rotation steps, each row followed by its count of steps
The counts run from 0 to 1037.
[ 16   8 -11  20  -5   4 -25  -6  13  -1  18   7  21 -16  10 -16 -12 -10
   0 -22   2  20  -5 -35 -19   9 -27 -16   0 -12  29  35 -15 -13   7   0
   5 -30 -27  12   8] -> 1
[  8  16  24  10 -16  -3  -9 -31 -26  21   9  -5  23   8   0  -5  14 -19
   6  -5  45  33   1  -1 -15  -2   1   1 -33 -14   1  16   3  -1   5   9
  22 -29 -22  -4   8] -> 643
[ 23 -11   5  21 -22  -6 -11  19  -8  17  -1 -17   6 -34   6  -2 -21  11
   2 -12  43   9 -18 -40  -2  -5 -19  21 -22  -6  16  20  14   2  10  15
  13 -29  -9   6  28] -> 886
[  7   6 -25  27   2  18 -26 -18  -1   0  25  24  14  13  20  21  16  15
   5 -13   4  19   4 -18 -37  34 -13 -31  13   1  12   7   3  -4  22  -7
  -4  -4 -23   9  10] -> 344
[ 18 -10 -42   2   7  -1 -19  23  14 -20  13  29  22 -14  16  11 -10  34
   2  -3  -6  -6  -9 -27 -11  16 -23  -9  30  23  27  -1   5   2   0  -6
  -9  24  11  23   8] -> 586
[-10   4 -30 -13  11  36   1  -4  25  31  29   9  12  -9  -5   0 -15  33
 -10  20   3 -24  -6 -15 -29 -21  -8  -6  11 -11   8  -8 -20  -4 -12 -26
 -15 -17  -8  -6 -25] -> 489
[ -5   0   4   1   9 -38  -4   7 -12   8  18 -20  20 -25 -20  22  -8  25
  11   3  52  -2  -4 -15  -6 -19  19  12 -15  -3  -6 -25  11   8 -25  18
  16  15  21 -21  -3] -> 1031
[  3  13   1 -24  -5 -22  34 -20  -8  12 -11 -24  33   8 -16  -3   1   7
   2  12  29  22   0  -3  10 -15  34  15 -53  -4 -19   9  13  -2 -19  12
  11  -2   2  -5  -8] -> 400
[  1   7  -9  21  -5 -29 -29 -25  -7 -17  28  -6  42 -33  -1   7  -2   0
   1 -21  36  15  -6 -17  -4  -1   7 -17 -23 -18   3  23  -4  14   4  22
  12 -16   1 -17   6] -> 516
[-11   4  -8 -27   6  37 -21  -5  19  17  28  17  35  -1   2 -16 -12  24
  -7  -3 -14 -30   4  -7 -23 -31  -3 -17  -2   5  -1  -7 -29  -4 -15 -14
  -9 -16 -12 -20 -25] -> 358
[-17  14 -19 -23  -9  28  -7 -14  -9   9  12  15  30   7 -10   0  -8  20
  -7  18  45 -20   0  -6 -22   4  -4 -26  -9   2   3 -17  -2  16 -25 -30
   4  13   8  -9 -24] -> 866
[-13   4  12  -4 -22  42 -52   6 -33   3   4   6  34  29  -7  12  11  24
   3 -10  25 -21 -12   1 -30   8  -4 -23  -7  10  -2  -7  18  18   2   0
  -2  -5   6 -19   2] -> 220
[  8 -11  -5 -10   7 -33 -19  16  20   4  19   1  20  -5 -17  36  11  31
 -12   2  -5   4 -18  13   0 -22   9  -3   0 -12 -14  15  -1  11  -3  49
   1 -11  -9   8  39] -> 47
[ 10 -12 -25 -13  15  12  11  39  17   3   1   8   3  14  -9  20  -9  54
  -7  16 -20 -25 -10 -22  -9  -8   4   4  12  19   2 -11   0 -15 -13 -14
 -16  23  17   9  -7] -> 831
[  2  -1 -33  11   7  17  22 -25 -11  14   6  -1  11 -11  11  27  -7  26
   9  10  33   3  -4 -40 -18  20  11   9 -27  13  -8 -16  29 -13  21 -25
  -5  16   9 -10 -21] -> 105
[-11 -14 -22 -30  -5  13 -25 -18  -3   5  20  19  39 -30   0  29 -14  27
  -2   7  19 -20 -11   5   0 -14   8   3 -20   6 -28  -6  20  18  13  10
 -15  -5   8 -22   2] -> 353
[ -9  -2   5  31  -9   8 -31  11 -16  19  13 -17   3  -3  -4  21  -6  11
   0 -14  51   0 -14 -32 -37   4 -16  -7  -9 -24  11  -4   1   2  -3  13
  11 -20  -7 -15  10] -> 8
[ -2  10  34 -10   0 -11  -2   3 -11  -2  -8 -24  28  16 -19 -23  24  15
 -10  13  28  -9  -6  -3   7 -36  28  -2 -29  -4   0   8 -15   7 -28  -8
  18  -7  13 -18 -12] -> 530
[ -8  11 -47  10  13  16  19 -30   9   7  21  11  19 -15  -3  12 -13  26
  -6  13  35  -8   2 -32 -25  13   2 -17  -3  -7   7  -7   3   0 -13 -31
  -4  15   7  -6 -31] -> 994
[ -7   1 -24   6  15  36 -12 -27  18   7  33  15  30 -22   7   0  13  26
  -5  15   4 -12 -10  -8 -19 -27   8 -16   1  -4   4  21 -16   4   4 -27
 -15 -17  -4 -17 -22] -> 486
[ -1  -5 -28   0  11  37  -2  -5  33   8  21  16  24 -12   1  -9   8  29
 -15  25   5 -17 -16 -14  -5 -27  -6 -19  12  -8  18  27 -20   5  -7 -30
 -21 -18  -7   1 -13] -> 114
[ 15   4  -9 -36 -35   0   3  -9   9   6 -11  11  37  -7 -14  -8 -29   6
  -5  -3  13  14 -17   0  23   0 -10   1 -24  -8   1  35   8   9   8  22
   2 -29 -20  19  27] -> 127
[  3   1 -35  17  22  23  12 -20  25  32  26   7   4  -9   5  11 -15  27
  -1  10   7 -12  -4 -33 -33 -12   1   1 -10 -11   3   1 -11 -18   8 -18
 -10 -16 -16 -11 -17] -> 992
[  5  -4  11 -31   3   1   8   7  -5   7  -2  -2  27  19  -8  27  21  39
   2  28   6  -9 -11  18   5 -31  36  12 -25  16 -28 -16  29   1  -9  13
   3  14  14  -6  -5] -> 189
[ 16  -8  14  33  13 -19 -24   3  -5  -9  22 -16  13   2   9  25  42  20
  -2  -5 -12  18 -21  -3 -10 -18  16  -7  -3 -15   8  23 -10  -7  13  31
   1 -19  -5  -5  20] -> 176
[ -6  -2  21 -10 -14  -4 -35   5 -21 -12   3   4  38  30 -18  22  47  23
  -6   6  22   8 -12  25  -4  -7  13 -19  -1   4  -7   5  14  26 -11  27
  15   9   0   0  27] -> 935
[ 18  24  -6   9  27 -29  24 -31  10  10  32   4  13  11   3 -12  18  -2
   6  11  18  27  15 -11 -13  -2  18  -6 -10  -9  14  -3 -16 -32 -25 -10
  23  11 -16   9 -21] -> 782
[ 10   4  -7 -33 -21  10  11 -12 -20   1 -14  -2  39 -14   3 -29 -18   5
   6   8  45   4   3 -21  15   3  -4  15 -31  28  13  16  18   2  -7 -32
   8  -5  10   5 -19] -> 367
[ 22   6 -14  -2 -21  -2  19  17  -6  28 -11  -3   4  -8   4 -11 -38   4
  10  -3  37  10  -2 -44 -12  21 -23  20 -10  -5  25   1  17 -20 -10  -4
  21 -12 -16  19  11] -> 882
[ 11 -10 -26   5   0  20  11 -29  -7  -3  10  -4  26 -24  13  14   6  23
   8  23  40  -4 -17 -24   5  -6  17  12 -18   3  -4  11  23  14   9 -31
  -4   6  22 -18 -22] -> 108
[ 25  -6  -7  17  -1  15 -39   5   6 -15  17  23  20 -13  26   1  36  14
   2  -3 -12  12 -11  -6  -1 -12 -18  -7  21  23  21  31   7   7  26  -4
   1 -18   1  13  21] -> 209
[  7  -4  -8 -19 -17  16  -7   9  25  17  -8   3  26  -5 -23 -11 -14  21
 -18   3   3 -13 -23   1   5 -27 -10 -10  -1 -27   4  40 -14   4  -9  13
  -8 -39 -23  11  24] -> 631
[ 32   3 -26  22  14 -37  38  15  24  12   9   2  -9  -1  -6   9  -1  19
   5  10   9  21  -9 -33 -10   4  -1  10   5 -12  22   7  -2 -26 -11  12
  16   2 -12  29  14] -> 36
